In the data rows, 500 means zero.
Here are some points, one per row:
[383, 309, 460, 478, 548, 365, 637, 578, 628, 315, 446, 624, 392, 645, 506, 419, 356, 528, 507,
 630, 456, 382, 348, 221]
[464, 611, 396, 516, 337, 511, 559, 419, 234, 463, 537, 556, 629, 522, 436, 602, 609, 599, 585,
 113, 547, 548, 499, 313]
[297, 547, 618, 518, 583, 607, 218, 765, 481, 612, 331, 538, 496, 536, 600, 350, 505, 491, 301,
 617, 657, 608, 609, 478]
[255, 515, 338, 589, 238, 370, 397, 559, 464, 390, 630, 350, 631, 324, 530, 643, 433, 501, 662,
 398, 614, 502, 629, 458]
[610, 560, 376, 276, 597, 290, 394, 323, 504, 688, 456, 421, 557, 469, 485, 627, 622, 641, 395,
 759, 575, 536, 526, 591]
[462, 620, 669, 579, 496, 579, 523, 492, 443, 503, 479, 356, 471, 322, 278, 617, 532, 260, 419,
 512, 263, 263, 371, 558]
[533, 619, 641, 615, 610, 652, 591, 539, 409, 601, 519, 331, 281, 550, 345, 658, 573, 295, 568,
 515, 370, 413, 390, 453]
[620, 234, 491, 334, 601, 285, 542, 334, 578, 673, 517, 382, 499, 490, 453, 522, 613, 609, 318,
 456, 593, 552, 585, 611]
[605, 596, 610, 600, 717, 668, 492, 525, 374, 456, 563, 299, 379, 439, 446, 628, 450, 274, 667,
 519, 286, 346, 486, 494]
[482, 442, 366, 318, 466, 427, 577, 568, 560, 261, 551, 600, 465, 623, 558, 404, 173, 488, 522,
 611, 397, 406, 221, 422]
[492, 441, 459, 520, 272, 366, 655, 556, 188, 458, 617, 506, 641, 331, 465, 555, 480, 409, 609,
 345, 638, 593, 526, 424]
[500, 291, 364, 656, 513, 459, 605, 528, 599, 359, 471, 645, 554, 609, 577, 401, 305, 582, 485,
 619, 322, 427, 280, 407]
[490, 387, 268, 566, 579, 566, 668, 358, 603, 314, 581, 676, 554, 625, 683, 417, 526, 421, 381,
 594, 455, 334, 344, 348]
[526, 412, 348, 501, 444, 553, 578, 457, 531, 261, 490, 594, 297, 601, 445, 352, 218, 596, 464,
 619, 534, 430, 261, 360]
[348, 495, 468, 558, 328, 449, 489, 428, 277, 430, 644, 469, 664, 237, 531, 484, 619, 577, 647,
 416, 550, 513, 564, 323]
[450, 461, 536, 509, 557, 687, 357, 539, 557, 655, 252, 627, 513, 326, 670, 320, 413, 360, 542,
 401, 614, 628, 578, 526]
[559, 637, 647, 472, 406, 652, 425, 587, 595, 511, 385, 532, 529, 434, 620, 344, 422, 350, 305,
 561, 672, 689, 598, 543]
[546, 494, 503, 570, 501, 551, 654, 419, 588, 223, 569, 618, 400, 625, 730, 426, 374, 713, 542,
 651, 526, 367, 318, 383]
[533, 586, 684, 529, 497, 643, 361, 514, 672, 736, 360, 656, 507, 609, 657, 319, 488, 474, 593,
 452, 626, 582, 561, 511]
[292, 622, 654, 635, 591, 616, 507, 508, 515, 535, 554, 413, 415, 466, 239, 626, 652, 274, 499,
 585, 365, 361, 414, 582]
[605, 376, 337, 330, 577, 424, 481, 272, 439, 735, 351, 246, 510, 471, 570, 515, 625, 642, 380,
 665, 494, 563, 553, 594]
[647, 359, 336, 342, 669, 442, 416, 276, 637, 625, 560, 406, 656, 532, 429, 493, 615, 609, 541,
 553, 552, 538, 601, 684]
[375, 371, 375, 511, 425, 470, 592, 410, 543, 368, 508, 615, 305, 621, 474, 350, 313, 494, 369,
 612, 467, 451, 257, 298]
[504, 486, 459, 605, 296, 471, 507, 528, 289, 505, 649, 427, 651, 414, 439, 613, 360, 560, 646,
 368, 662, 634, 427, 383]
[395, 409, 429, 508, 395, 443, 559, 655, 216, 384, 635, 478, 654, 365, 508, 558, 584, 512, 657,
 337, 618, 617, 503, 437]
[470, 445, 362, 626, 330, 475, 644, 476, 603, 242, 431, 651, 457, 655, 663, 493, 513, 486, 358,
 624, 406, 420, 271, 509]
[450, 531, 700, 410, 482, 640, 548, 621, 554, 492, 259, 562, 519, 495, 624, 278, 583, 426, 354,
 349, 650, 607, 586, 548]
[441, 496, 397, 534, 245, 543, 431, 456, 173, 560, 644, 549, 629, 379, 432, 542, 382, 586, 600,
 367, 463, 574, 596, 427]
[516, 415, 304, 552, 425, 573, 651, 669, 665, 248, 605, 646, 461, 617, 522, 490, 539, 611, 222,
 648, 441, 439, 371, 381]
[637, 345, 486, 293, 393, 320, 384, 247, 739, 573, 432, 462, 458, 484, 431, 581, 630, 626, 550,
 584, 533, 487, 630, 654]
[528, 578, 610, 583, 552, 609, 262, 534, 561, 552, 265, 494, 558, 617, 570, 360, 305, 388, 292,
 398, 635, 568, 637, 458]
[629, 602, 599, 638, 654, 548, 588, 728, 384, 509, 578, 383, 336, 400, 343, 598, 579, 363, 514,
 554, 279, 315, 555, 490]
[335, 651, 685, 595, 610, 570, 568, 468, 548, 518, 654, 481, 247, 392, 301, 629, 566, 365, 539,
 487, 354, 388, 483, 511]
[502, 706, 552, 420, 456, 504, 506, 612, 569, 629, 241, 643, 534, 552, 590, 323, 357, 334, 381,
 438, 590, 581, 714, 574]
[345, 333, 339, 481, 376, 593, 620, 400, 529, 370, 507, 621, 425, 629, 593, 372, 376, 498, 405,
 641, 454, 349, 298, 460]
[340, 484, 535, 601, 281, 417, 560, 507, 310, 541, 632, 448, 659, 553, 516, 595, 549, 548, 633,
 331, 469, 676, 551, 344]
[548, 630, 616, 523, 616, 543, 292, 663, 557, 438, 412, 696, 551, 458, 621, 265, 512, 413, 415,
 324, 605, 608, 610, 577]
[615, 310, 425, 350, 624, 333, 372, 427, 682, 572, 461, 264, 541, 636, 522, 646, 630, 607, 514,
 527, 459, 766, 497, 631]
[349, 425, 509, 565, 259, 468, 585, 473, 398, 426, 633, 401, 679, 514, 465, 506, 651, 504, 664,
 333, 584, 491, 668, 361]
[468, 422, 395, 659, 234, 414, 365, 543, 275, 603, 632, 559, 628, 536, 350, 619, 337, 517, 620,
 370, 576, 461, 654, 373]
[318, 417, 318, 597, 509, 495, 617, 522, 619, 285, 523, 610, 513, 639, 545, 545, 254, 491, 276,
 621, 521, 402, 331, 477]
[580, 627, 603, 435, 490, 506, 311, 721, 684, 576, 304, 557, 498, 384, 669, 346, 599, 465, 385,
 366, 629, 396, 584, 329]
[632, 425, 535, 368, 558, 289, 471, 253, 506, 410, 396, 445, 597, 446, 400, 544, 646, 613, 370,
 714, 539, 612, 623, 658]
[551, 580, 600, 611, 490, 637, 600, 582, 471, 743, 583, 514, 297, 449, 320, 599, 566, 319, 681,
 561, 262, 329, 467, 598]
[424, 715, 554, 375, 493, 521, 389, 679, 635, 556, 229, 594, 525, 445, 635, 333, 481, 371, 621,
 601, 614, 605, 618, 466]
[635, 435, 460, 395, 598, 254, 411, 330, 541, 606, 411, 459, 650, 415, 362, 514, 642, 660, 397,
 648, 494, 602, 440, 638]
[402, 661, 332, 659, 286, 463, 644, 508, 349, 558, 650, 379, 635, 528, 403, 473, 544, 582, 622,
 441, 550, 656, 672, 327]
[418, 635, 646, 594, 631, 488, 605, 638, 343, 565, 614, 523, 209, 434, 410, 641, 461, 459, 556,
 383, 363, 281, 530, 696]
[566, 611, 622, 604, 583, 643, 543, 572, 480, 508, 550, 377, 385, 473, 321, 597, 594, 341, 627,
 389, 352, 293, 345, 635]
[405, 250, 375, 477, 538, 695, 627, 584, 424, 319, 444, 654, 469, 628, 547, 426, 403, 671, 417,
 661, 417, 385, 325, 439]
[623, 370, 405, 264, 600, 232, 378, 308, 538, 551, 511, 418, 432, 535, 513, 474, 620, 578, 491,
 475, 519, 545, 619, 654]
[609, 422, 443, 419, 616, 235, 363, 238, 457, 677, 463, 303, 455, 477, 524, 408, 618, 651, 413,
 590, 575, 504, 505, 594]
[479, 565, 589, 546, 490, 495, 405, 703, 687, 743, 300, 571, 601, 400, 657, 325, 416, 440, 446,
 292, 624, 602, 372, 626]
[445, 469, 391, 476, 250, 541, 540, 572, 415, 552, 647, 412, 651, 438, 398, 642, 478, 556, 616,
 309, 589, 555, 560, 316]
[283, 474, 251, 484, 554, 516, 637, 509, 597, 378, 563, 620, 398, 642, 660, 428, 352, 552, 471,
 648, 357, 497, 375, 361]
[638, 327, 442, 365, 603, 325, 488, 256, 545, 480, 314, 457, 462, 410, 343, 567, 598, 637, 572,
 561, 570, 675, 606, 650]
[493, 615, 653, 592, 653, 584, 611, 579, 505, 391, 590, 290, 394, 303, 309, 581, 347, 354, 607,
 527, 252, 450, 549, 580]
[442, 656, 660, 633, 725, 624, 678, 500, 538, 574, 593, 301, 363, 373, 335, 641, 354, 483, 543,
 427, 419, 326, 455, 558]
[318, 592, 409, 611, 350, 513, 296, 455, 309, 404, 629, 574, 668, 476, 397, 627, 608, 636, 649,
 368, 558, 538, 535, 393]
[371, 586, 585, 589, 613, 633, 482, 540, 493, 535, 622, 429, 282, 311, 394, 656, 638, 241, 555,
 529, 373, 385, 358, 564]
[597, 673, 644, 462, 472, 643, 404, 543, 666, 592, 328, 579, 545, 363, 618, 393, 413, 430, 352,
 481, 608, 693, 545, 402]
[628, 171, 548, 392, 546, 272, 369, 278, 539, 563, 587, 408, 440, 439, 603, 557, 603, 568, 326,
 535, 453, 629, 680, 617]
[545, 610, 619, 485, 662, 659, 331, 550, 572, 538, 341, 602, 553, 485, 654, 421, 393, 423, 451,
 489, 636, 592, 719, 362]
[390, 474, 563, 351, 596, 710, 390, 546, 690, 662, 396, 637, 525, 393, 613, 375, 442, 397, 388,
 340, 617, 600, 625, 452]
[427, 621, 625, 574, 624, 616, 602, 608, 411, 474, 620, 245, 364, 393, 467, 596, 469, 370, 486,
 444, 340, 266, 480, 696]
[604, 334, 478, 206, 701, 264, 575, 437, 528, 692, 475, 488, 555, 556, 409, 568, 618, 649, 475,
 535, 556, 539, 595, 605]
[614, 412, 531, 267, 645, 326, 302, 247, 403, 419, 509, 388, 444, 633, 510, 593, 626, 592, 358,
 569, 575, 601, 574, 633]
[434, 479, 352, 451, 203, 588, 409, 628, 338, 391, 622, 329, 609, 500, 400, 487, 611, 597, 631,
 264, 547, 524, 520, 410]
[612, 659, 663, 356, 530, 589, 277, 723, 618, 572, 506, 639, 591, 470, 601, 270, 478, 470, 424,
 445, 565, 607, 535, 466]
[466, 622, 536, 657, 677, 579, 542, 515, 506, 495, 487, 408, 200, 309, 320, 598, 633, 385, 519,
 337, 264, 381, 454, 494]
[366, 489, 418, 511, 438, 467, 625, 432, 619, 373, 528, 593, 456, 614, 599, 451, 136, 644, 375,
 605, 359, 413, 341, 404]
These points spread out most along one direction. Take the direction at right angles to it along which they spread out most. Go by this last direction. How many in every 100 of the points above lie lower along it than each point below? Answers are rounded to whole numbers. More than half of the points above lie lower than the first one.
[442, 656, 660, 633, 725, 624, 678, 500, 538, 574, 593, 301, 363, 373, 335, 641, 354, 483, 543,
 427, 419, 326, 455, 558] 17
[629, 602, 599, 638, 654, 548, 588, 728, 384, 509, 578, 383, 336, 400, 343, 598, 579, 363, 514,
 554, 279, 315, 555, 490] 4
[283, 474, 251, 484, 554, 516, 637, 509, 597, 378, 563, 620, 398, 642, 660, 428, 352, 552, 471,
 648, 357, 497, 375, 361] 87
[612, 659, 663, 356, 530, 589, 277, 723, 618, 572, 506, 639, 591, 470, 601, 270, 478, 470, 424,
 445, 565, 607, 535, 466] 66
[500, 291, 364, 656, 513, 459, 605, 528, 599, 359, 471, 645, 554, 609, 577, 401, 305, 582, 485,
 619, 322, 427, 280, 407] 92
[504, 486, 459, 605, 296, 471, 507, 528, 289, 505, 649, 427, 651, 414, 439, 613, 360, 560, 646,
 368, 662, 634, 427, 383] 58
[345, 333, 339, 481, 376, 593, 620, 400, 529, 370, 507, 621, 425, 629, 593, 372, 376, 498, 405,
 641, 454, 349, 298, 460] 90
[597, 673, 644, 462, 472, 643, 404, 543, 666, 592, 328, 579, 545, 363, 618, 393, 413, 430, 352,
 481, 608, 693, 545, 402] 70
[620, 234, 491, 334, 601, 285, 542, 334, 578, 673, 517, 382, 499, 490, 453, 522, 613, 609, 318,
 456, 593, 552, 585, 611] 41
[445, 469, 391, 476, 250, 541, 540, 572, 415, 552, 647, 412, 651, 438, 398, 642, 478, 556, 616,
 309, 589, 555, 560, 316] 34
[318, 417, 318, 597, 509, 495, 617, 522, 619, 285, 523, 610, 513, 639, 545, 545, 254, 491, 276,
 621, 521, 402, 331, 477] 94
[371, 586, 585, 589, 613, 633, 482, 540, 493, 535, 622, 429, 282, 311, 394, 656, 638, 241, 555,
 529, 373, 385, 358, 564] 7
[462, 620, 669, 579, 496, 579, 523, 492, 443, 503, 479, 356, 471, 322, 278, 617, 532, 260, 419,
 512, 263, 263, 371, 558] 13
